One turn sends every row of this set to another row. A few are shown first. Where does it send the rows asked after them?
kogab: [13.8,5.9,39.5,5.0,12.8,14.5,-11.2,-26.2,20.0,-24.8,17.2,-10.0,16.8,12.0,5.5,22.7,-10.1,-20.1,-53.4]
vur: [-4.2,15.7,11.8,7.5,4.6,7.6,-15.6,54.5,21.9,7.1,-8.0,-1.9,-17.1,14.6,-17.1,-17.7,17.7,-14.6,7.8]
vonu: [3.7,-30.8,32.2,17.3,31.4,37.2,-27.7,-11.5,11.0,1.4,10.5,-16.6,19.4,-14.7,9.3,22.6,-22.4,-10.4,5.8]
vodap: [-6.6,19.1,7.3,11.6,-0.2,8.1,-17.8,55.7,15.3,7.7,-5.4,-1.7,-11.0,-0.6,-16.7,-26.1,8.7,0.7,-9.5]
vubu: [6.8,-16.8,-8.8,7.2,-22.1,-53.1,9.3,-11.6,19.3,-17.6,-0.5,12.5,7.7,-7.2,-6.7,-4.0,9.6,2.8,-1.1]
Luk: [3.5,-16.3,-2.0,21.3,-17.4,-22.4,-37.6,-31.2,-16.2,-4.4,-39.1,-20.5,5.8,-3.3,3.7,26.4,6.8,21.3,14.7]
zok: [10.6,37.6,15.3,-5.0,-7.3,10.4,-31.2,25.8,13.2,-26.5,-22.6,-31.3,-29.4,12.9,15.1,20.5,26.0,3.9,-13.8]
fam: [-4.2,40.9,21.3,2.4,-0.1,8.4,-33.3,42.0,7.4,-12.1,-16.7,-32.0,-19.1,23.7,8.1,23.1,18.8,-10.3,-8.5]
didi: [-10.2,-15.8,-7.7,19.4,-35.4,-42.6,9.8,-13.4,1.7,-20.2,-11.1,9.9,6.7,-5.1,-13.4,3.4,14.3,-0.7,10.7]
noza: [-19.1,-17.4,-10.5,6.7,-22.2,-38.0,16.7,4.4,27.9,-9.7,12.1,6.7,8.0,11.7,-5.7,-3.8,21.8,-9.1,8.0]
Refed: [3.8,6.9,25.1,1.5,15.6,12.0,1.0,-26.3,13.1,-37.8,18.8,-3.3,21.1,10.0,12.0,17.7,-3.5,-23.8,-48.7]
Ven: [-3.8,13.5,10.2,0.1,-8.1,9.4,-21.5,53.4,21.0,13.3,-1.9,1.6,-14.8,4.1,-10.3,-20.1,19.7,5.4,6.4]
zud: [-8.8,9.2,8.3,4.2,2.5,2.9,-17.6,50.0,15.1,18.7,-8.8,-7.7,-22.5,3.8,-10.4,-24.2,20.4,-3.5,-10.8]
bal: [0.5,-27.5,38.8,9.4,33.2,29.0,-15.5,-18.0,11.3,-3.1,6.3,0.5,23.9,-2.2,11.9,22.5,-34.8,-6.3,-5.8]
dozi: [-3.9,-24.7,-1.0,20.1,-21.0,-27.1,-24.5,-25.0,-13.3,-5.8,-33.4,-18.8,14.6,1.7,-3.9,26.1,-3.5,25.1,21.0]
lor: [3.8,-16.9,0.4,15.4,-12.7,-30.0,-30.7,-35.3,-3.1,-3.7,-38.4,-16.4,19.3,-12.2,3.1,29.1,6.3,17.0,17.5]
vobu: [7.2,36.4,18.9,7.3,-4.7,6.7,-20.1,30.8,4.8,-26.6,-23.9,-45.1,-13.3,25.9,20.1,14.9,26.6,-7.9,-6.7]
leda: [-1.4,9.2,37.1,6.6,15.6,17.4,-4.6,-22.6,4.0,-32.2,17.8,-5.1,17.8,3.5,20.0,26.2,-14.8,-26.4,-42.6]
div: [-2.9,-22.5,-7.1,15.3,-32.8,-44.2,5.5,-4.6,1.5,-19.2,11.2,9.0,17.3,1.0,-2.3,-8.6,8.8,-7.1,10.6]
kula: [-1.6,-18.9,-10.1,6.5,-19.6,-20.6,-36.5,-38.1,-6.1,-10.7,-39.7,-12.1,13.5,-4.8,-1.6,13.7,-2.3,18.4,17.2]
figin: [-1.1,9.6,16.9,0.1,4.8,9.3,-19.6,48.5,20.1,20.5,1.3,-6.4,-15.2,8.0,-18.9,-25.1,10.7,-4.6,7.1]
fel: [-5.4,-17.4,-0.7,14.9,-9.2,-31.5,-35.7,-34.0,-8.1,-2.0,-44.4,-19.8,13.3,-3.7,-8.3,14.8,-5.2,7.2,19.6]
Bugid: [17.9,40.5,20.5,6.1,-0.2,3.5,-24.9,24.3,9.9,-23.6,-24.9,-24.9,-2.6,12.0,33.5,37.3,23.3,-18.0,-17.8]
dus: [-0.5,-34.6,34.5,-2.6,34.1,26.5,-28.8,-18.4,18.3,8.9,12.0,-10.7,1.5,-9.1,11.5,20.8,-25.4,-0.5,-3.9]
riza: [4.2,-2.3,34.2,5.0,5.6,21.6,-8.7,-27.2,5.1,-30.5,14.3,-8.4,9.6,23.7,6.6,24.5,-11.3,-24.1,-52.6]
nim: [1.0,2.8,35.5,-5.1,15.7,18.0,0.6,-24.4,16.5,-23.5,19.8,-8.1,11.8,19.0,18.9,24.2,-1.0,-25.4,-46.6]
fovo: [-2.3,-34.0,45.7,3.9,9.1,31.2,-27.5,-14.3,8.0,4.5,1.8,-10.2,17.2,-17.6,11.2,20.6,-21.1,14.9,18.5]

leda goes to dozi
noza goes to Bugid
Refed goes to Luk
Where do these go?
zud goes to kogab
fel goes to vodap
didi goes to fam
div goes to vobu
dus goes to vubu
lor goes to Ven

